In the rows, zero is written as 128.
Rotation paths and how fast each direction turns (deg/step):
Each turn is a multiple of 5 degrees from 10 to 175, or 0.
Each row of a path follows its step; steps can be skipped.

step 0: [133 130 131 135 124 132 120 128 132 130 119 119 133 130 126 122 123 127
 127 129 136 128 121 138 125 129 125 131 118 125 137 135 121 118 132]
step 1: [133 136 127 132 130 128 135 126 139 128 132 118 124 129 136 127 127 128
 125 137 129 137 128 125 123 127 120 134 133 124 131 139 134 127 123]
step 2: [137 134 132 130 130 133 129 129 127 125 122 132 128 124 124 118 125 139
 135 137 125 136 122 129 133 116 127 130 137 127 130 125 124 134 127]
step 3: [122 133 130 125 133 126 129 126 132 120 119 129 127 133 133 124 124 133
 130 127 136 122 124 118 120 130 134 138 136 120 124 123 127 134 136]
step 4: [127 145 127 131 127 130 120 133 121 129 127 131 129 129 132 122 127 132
 128 119 135 129 128 130 127 138 121 118 133 125 130 131 122 130 136]
step 5: [127 127 123 123 130 134 137 135 126 128 129 127 131 137 144 118 127 125
 129 126 121 123 126 127 128 133 115 125 129 124 125 127 129 132 122]
step 6: [134 128 139 124 123 132 133 135 121 128 126 125 134 129 123 125 125 123
 117 130 120 130 132 128 130 123 123 126 133 121 123 119 117 127 132]
step 7: [123 126 130 110 114 125 123 128 126 131 123 130 126 132 134 132 124 120
 126 132 133 134 133 122 129 128 128 135 132 122 132 125 132 131 129]
step 8: [130 125 127 119 126 123 118 133 130 124 131 138 125 131 125 128 128 135
 121 127 125 128 141 139 121 127 128 119 136 128 132 134 126 133 125]
step 9: [120 120 123 124 128 128 127 122 130 119 126 133 127 121 128 127 128 128
 127 124 125 118 129 130 128 122 117 126 116 114 134 127 128 135 123]
step 10: [132 128 132 126 127 133 124 127 129 124 131 126 121 113 127 135 125 124
 124 124 121 130 125 127 120 134 132 121 127 118 123 126 121 119 120]
Speeds:
[131 128 125 129 128 127 129 132 128 124 130 130 129 129 126 128 125 129
 129 130 126 123 128 128 131 127 126 130 129 130 129 127 127 129 125]  110
[121 130 128 129 129 130 126 130 129 125 128 130 126 127 127 127 127 130
 128 126 129 126 129 130 127 129 130 127 126 128 128 127 130 130 128]  70
[129 130 126 129 130 130 130 125 130 127 129 130 130 126 130 128 129 128
 124 127 127 130 127 130 129 125 123 127 127 129 126 127 130 127 126]  90

step 0: [130 129 121 123 127 130 121 136 118 120 128 126 120 127 128 121 124 132
 125 125 127 119 128 121 124 136 126 133 121 128 135 134 119 121 133]
step 1: [127 125 134 121 126 134 127 134 127 121 126 132 124 130 133 123 123 136
 129 134 125 120 131 133 128 141 125 135 127 130 129 128 114 121 125]
step 2: [126 125 130 117 127 136 127 135 131 122 127 136 122 131 136 124 130 134
 132 132 138 129 119 130 132 140 127 131 123 131 123 132 125 132 126]
step 3: [128 125 126 131 123 132 130 134 133 125 122 128 115 134 130 119 130 137
 128 132 143 129 121 132 126 133 131 119 123 129 133 127 126 130 124]
step 4: [122 130 121 134 125 130 130 135 125 127 125 123 118 131 126 124 124 139
 133 121 133 131 126 134 127 132 129 131 116 135 139 129 126 129 131]
step 5: [124 126 128 133 126 129 124 135 121 122 129 132 119 128 126 131 121 133
 127 125 122 128 128 125 122 143 126 130 120 134 141 133 127 127 124]
step 6: [135 132 129 127 132 131 125 135 124 125 131 136 125 137 128 124 124 136
 129 128 126 130 125 124 125 145 127 131 130 135 128 136 119 120 127]
step 7: [129 126 124 119 126 132 125 140 133 123 130 130 121 133 131 122 127 137
 129 134 131 134 132 124 125 135 134 128 125 125 120 136 118 124 126]
step 8: [126 122 131 124 130 137 131 138 134 125 118 120 122 124 132 120 132 136
 135 130 136 131 130 129 121 136 131 127 122 133 126 128 125 124 128]
step 9: [126 122 133 133 126 127 135 139 132 127 126 125 129 127 128 122 130 133
 134 132 135 132 124 135 127 140 130 131 116 131 140 134 127 133 127]
step 10: [127 127 128 132 122 128 134 136 123 127 134 128 120 131 129 125 126 131
 131 128 130 129 118 130 122 137 128 122 124 133 140 141 133 123 132]
Speeds:
[128 128 127 130 128 131 127 127 132 125 127 127 127 127 128 127 129 128
 130 128 131 131 126 129 124 126 129 130 131 127 128 126 127 132 129]  70
[128 128 130 126 129 129 129 129 127 127 129 129 129 126 128 126 128 125
 132 130 130 130 129 126 130 129 126 125 127 126 126 125 123 127 128]  60
[126 130 126 128 132 128 132 125 126 125 130 126 128 128 128 129 128 129
 127 132 131 127 131 126 129 129 129 129 130 129 128 128 130 129 128]  0
[127 129 127 130 130 129 127 129 126 126 127 130 130 128 128 128 128 129
 125 129 124 127 127 127 124 129 130 130 128 126 123 127 125 127 130]  60

step 0: [116 128 132 135 134 115 128 132 136 128 131 126 132 128 132 124 134 135
 136 132 127 126 129 126 131 129 125 124 124 132 120 132 142 135 130]
step 1: [134 135 125 129 131 135 137 127 133 135 137 122 133 120 128 128 129 138
 127 131 134 131 126 126 128 131 123 140 137 127 137 136 128 133 126]
step 2: [126 133 138 125 126 117 136 133 128 120 131 118 130 131 120 123 125 126
 128 130 129 135 135 116 121 126 121 124 128 130 127 122 136 129 128]
step 3: [127 136 129 128 141 134 134 127 125 131 128 137 135 132 134 136 132 141
 128 127 139 131 133 124 128 122 129 122 126 127 131 132 128 134 119]
step 4: [124 129 125 135 129 123 139 137 134 126 137 117 133 124 124 126 123 121
 130 131 124 133 129 130 137 127 131 125 119 132 130 133 130 137 121]
step 5: [129 137 126 122 129 134 125 134 132 118 139 133 134 128 119 123 124 136
 133 123 139 124 131 127 125 122 130 131 138 130 133 129 129 132 128]
step 6: [121 132 134 119 125 135 133 138 135 124 128 128 126 129 134 123 131 120
 119 134 132 139 133 123 128 132 127 124 120 131 125 129 129 136 124]
step 7: [116 125 119 132 136 130 125 143 124 128 133 130 133 126 127 130 121 142
 130 126 132 128 125 125 124 122 126 130 120 125 132 124 123 127 124]
step 8: [133 130 121 125 124 126 131 141 130 124 136 135 128 121 123 132 133 122
 121 129 130 126 123 123 136 134 123 126 127 136 124 133 140 132 125]
step 9: [114 136 127 130 126 130 118 133 130 126 140 124 124 133 129 123 132 141
 130 134 131 126 134 126 124 134 128 133 133 127 121 130 127 130 124]
step 10: [123 130 130 128 132 136 136 135 121 129 129 128 133 118 127 133 134 117
 124 135 131 131 123 118 121 134 121 137 130 126 134 125 128 132 124]
Speeds:
[132 129 129 130 128 129 128 130 129 129 127 128 125 130 128 128 128 128
 123 129 126 132 128 129 133 130 127 129 130 127 130 128 128 129 126]  155
[130 130 129 126 128 125 127 130 127 130 128 128 129 132 129 128 131 128
 129 130 126 126 126 126 129 127 131 130 126 131 132 128 125 128 131]  0
[129 127 128 128 128 127 128 129 127 129 128 127 129 126 123 128 123 126
 129 127 127 127 125 125 129 129 128 129 129 126 132 123 128 127 127]  125

step 0: [125 123 128 130 138 125 124 130 129 131 125 122 125 120 125 121 128 125
 130 123 119 130 131 124 131 133 117 136 133 116 124 131 128 135 129]
step 1: [121 126 125 131 134 123 122 129 139 118 126 129 123 124 129 125 129 132
 126 119 126 123 130 138 129 127 130 133 128 120 126 133 126 141 132]
step 2: [131 128 128 128 134 128 114 125 130 123 128 122 121 131 130 122 122 136
 130 121 121 132 132 138 136 129 131 124 126 122 128 123 126 133 122]
step 3: [129 120 128 133 127 129 120 130 124 122 132 132 124 122 126 128 123 134
 132 132 131 133 133 142 132 124 124 120 128 124 123 134 121 131 119]
step 4: [124 125 135 136 133 142 124 129 126 129 128 126 133 120 123 127 123 130
 133 126 132 137 126 132 125 125 124 124 129 116 126 121 124 131 123]
step 5: [123 124 129 125 136 139 129 128 132 123 135 129 129 119 121 128 119 132
 121 131 126 130 132 135 116 125 128 128 128 124 126 126 121 129 137]
step 6: [120 128 133 125 134 133 125 126 123 130 134 130 129 133 134 124 113 131
 124 129 125 123 130 137 118 131 133 130 125 122 126 120 132 130 128]
step 7: [123 130 124 117 129 130 125 135 126 130 127 129 129 127 130 124 112 132
 126 133 128 126 135 137 123 132 116 125 124 133 126 130 134 129 124]
step 8: [117 131 125 125 127 129 123 141 120 130 131 130 134 133 128 123 124 127
 127 130 130 128 132 126 127 130 113 133 131 116 132 128 128 132 124]
step 9: [120 123 126 121 133 132 126 134 134 131 126 134 132 128 124 126 129 126
 121 120 126 128 139 126 127 129 120 128 131 127 136 128 126 143 128]
step 10: [120 124 132 126 140 124 120 125 123 126 128 126 119 132 131 122 129 125
 119 129 127 128 134 130 133 128 126 130 125 125 141 127 126 138 132]
Speeds:
[131 130 125 126 124 127 125 132 127 126 127 128 129 130 128 129 129 131
 129 126 128 125 129 130 129 129 127 126 129 127 127 125 128 128 128]  65
